Turns in one plane each, and the order they were made in; the first pair answered:
k_435 (before -> after):
[ 0.88  0.85  0.31 -1.42  1.68 -0.74  0.26 -1.10 -0.19]  ->  [ 0.18  0.66  0.73 -1.01  1.35 -0.39  0.23 -2.03 -0.28]
[-0.02 -1.27 -0.66  0.29 -0.96  1.78 -0.26  2.57 -0.74]  ->  [-0.29 -1.14 -0.47  0.27 -0.70  2.18 -0.62  2.37 -0.83]
[-0.18 -1.17 -0.41 -0.85  0.71 -0.73  3.24  1.83  0.60]  ->  [-0.45  0.00 -0.88 -2.00  2.11  0.51  2.09  1.82 -0.12]
[ 1.26 -0.75 -0.34  0.38  1.34 -3.15  1.49  3.34  0.27]  ->  [ 0.31  1.16 -0.93 -1.45  3.58 -0.56 -0.68  2.65 -1.09]
k_256 (before -> after):
[ 1.30  2.73 -0.51  2.08 -3.37  0.69 -1.59  0.17 -0.63]  ->  [ 0.20  1.47 -0.03  2.19 -2.85  1.35 -3.32 -1.16 -0.93]
[-0.79  0.49  0.25 -2.68  3.03  1.69 -2.41 -1.18 -1.25]  ->  [-0.78 -0.13  0.48 -3.09  3.78  1.19 -0.86 -1.12 -1.10]
[-0.58 -1.33  0.41  1.57 -1.06 -1.61  1.62 -0.99 -0.01]  ->  [-0.19 -0.69  0.07  1.64 -1.46 -1.74  1.95 -0.40  0.12]
k_289 (before -> after):
[-0.11 -1.46  0.69  1.56 -0.60 -1.05  0.79 -0.47  1.18]  ->  [-0.71  1.43  0.03  0.91 -0.22  1.45 -1.63 -0.98 -0.03]
[-2.75 -0.60  1.20 -0.82  0.81  1.47  1.28  1.09 -0.39]  ->  [-2.98 -1.88  1.63  0.01  0.15  0.95  0.69  0.78  0.21]
[-1.10 -1.50  0.71  1.05 -0.41  0.87  0.89 -0.41 -0.01]  ->  [-1.16  0.10  0.36  0.51 -0.04  1.92  0.05 -0.43 -0.62]
k_84 (before -> after):
[ 0.71  1.59 -0.82 -0.80 -0.49  1.48  0.06  0.99 -1.02]  ->  [ 0.74  1.81 -0.46 -0.35 -1.10  1.47  0.60  0.24 -1.13]
[ 1.41  0.48 -0.41  0.46 -2.31  0.52 -2.34  0.20  0.79]  ->  [ 1.51  0.67 -0.22  0.74 -2.52  0.43 -2.02 -0.27  0.79]
[ 1.83  0.94 -0.21  0.74 -3.13 -0.70 -1.11  1.41  1.03]  ->  [ 2.01  0.89 -0.21  0.87 -3.07 -0.97 -0.96  1.21  1.05]
Then:
Each pair is 2 to 3 turns apart.
[-1.13 -1.16  0.59  0.46  0.25  0.55  1.20 -0.43 -0.09]  ->  [ 0.55 -0.96 -0.19  0.46 -0.33 -0.65  0.99  1.44  0.49] -> k_289, k_435, k_435
[ 0.10 -0.34 -0.42 -1.26  1.68  0.03  1.86  1.81  0.00]  ->  [-1.53 -0.78  0.23 -0.02  0.84  2.07 -1.91 -0.38 -0.59] -> k_435, k_289, k_289
[-1.28  3.05 -0.55  0.98 -1.94  2.34 -1.01 -2.07 -1.03]  ->  [ 0.44  3.27 -1.07  0.24 -1.73 -0.11  3.52  0.42 -0.09] -> k_289, k_256
[-2.92 -0.92  0.75 -2.97  3.82  0.12  2.12 -2.02 -0.56]  ->  [ 0.82  3.93 -1.46 -2.34  0.13 -0.74  3.56  2.06  0.07] -> k_256, k_256, k_256
[-0.53 -2.17 -0.03  0.05  0.17 -0.97  1.49  2.05  0.39]  ->  [ 0.06  0.11 -1.13 -1.13  1.12  0.18  0.19  2.89 -0.18] -> k_256, k_435
[-0.72 -2.46  0.28  2.41 -2.58 -0.46 -1.58 -0.19  0.44]  ->  [ 0.32 -2.72 -0.46  1.38 -1.19 -1.15 -2.43  1.24  0.85] -> k_435, k_256, k_256
[-0.45  0.19 -0.38  1.84 -3.31  0.08  2.02  1.64  0.78]  ->  [-0.28  2.24 -1.48  0.08 -1.81  2.24 -1.81  1.79 -0.24] -> k_435, k_256, k_435
[ 1.00  1.75 -1.28 -1.86  1.16  0.39 -0.10  2.19 -0.45]  ->  [-1.58  1.90 -0.19 -0.45 -0.19  2.83 -0.32 -0.47 -1.34] -> k_84, k_435
[-0.19  0.38 -0.07  1.24 -1.62  0.30 -2.37  0.14 -0.02]  ->  [-0.35 -0.60  0.54  0.33 -0.27 -1.09  2.76  0.32  0.16] -> k_289, k_435, k_289
[ 0.05 -0.66  0.95  1.25  0.87 -0.74 -2.24 -1.19 -0.98]  ->  [ 1.07 -0.43  0.66 -0.22  2.41 -1.87  0.45  0.51 -0.82] -> k_289, k_289, k_435
[-0.10 -1.35 -0.84 -1.55  2.51 -1.17  1.23 -0.51 -0.12]  ->  [ 1.44  0.68 -1.71 -1.33  1.08 -1.37  1.80  1.27  0.04] -> k_256, k_256
[-2.35 -3.94  1.33  2.10 -2.27  0.85  0.34 -0.83  0.43]  ->  [-2.87  0.91  0.26  0.40 -1.26  4.25 -1.41 -0.95 -1.32] -> k_256, k_289
[ 0.56  1.09 -1.51 -0.45  0.32  1.81 -4.12  0.15 -0.75]  ->  [-1.93 -2.04  0.63  1.05  0.09  1.69 -2.24 -2.90 -0.83] -> k_435, k_256
[ 2.04  4.25 -0.77  1.88 -2.13  0.09  0.96 -0.05  0.37]  ->  [ 0.69  3.06  0.05  3.07 -2.50  1.14 -1.13 -2.01 -0.06] -> k_435, k_256, k_435
[ 1.90 -1.30 -0.24  0.44 -0.23 -1.44 -0.93  0.94  1.79]  ->  [ 1.89 -0.96 -0.57 -0.31  1.04 -0.76 -1.89  1.01  1.45] -> k_435, k_289, k_289
[ 0.46 -0.21  0.70 -1.65  5.29 -0.17 -1.71 -1.90 -0.49]  ->  [ 0.07 -3.25  2.37  1.66  2.04 -2.36  0.94 -3.20  0.62] -> k_435, k_435
[-0.16  0.56 -0.29 -0.03  0.52  1.61 -2.74  3.84  0.34]  ->  [-2.00 -2.42  1.64  2.33 -1.22  1.22 -1.84  1.16  1.01] -> k_256, k_435, k_435
[ 0.44  3.65 -0.32 -0.15  0.36  1.57 -2.32 -1.03 -1.48]  ->  [ 0.06  1.81 -0.27 -2.34  3.63  0.49  0.99  0.71 -1.20] -> k_289, k_84, k_435
[-1.86  0.53  0.20  0.39 -3.78  1.16  1.00  1.01 -0.27]  ->  [-1.99  1.17  0.11  0.12 -3.44  1.55  0.78  0.87 -0.46] -> k_289, k_256
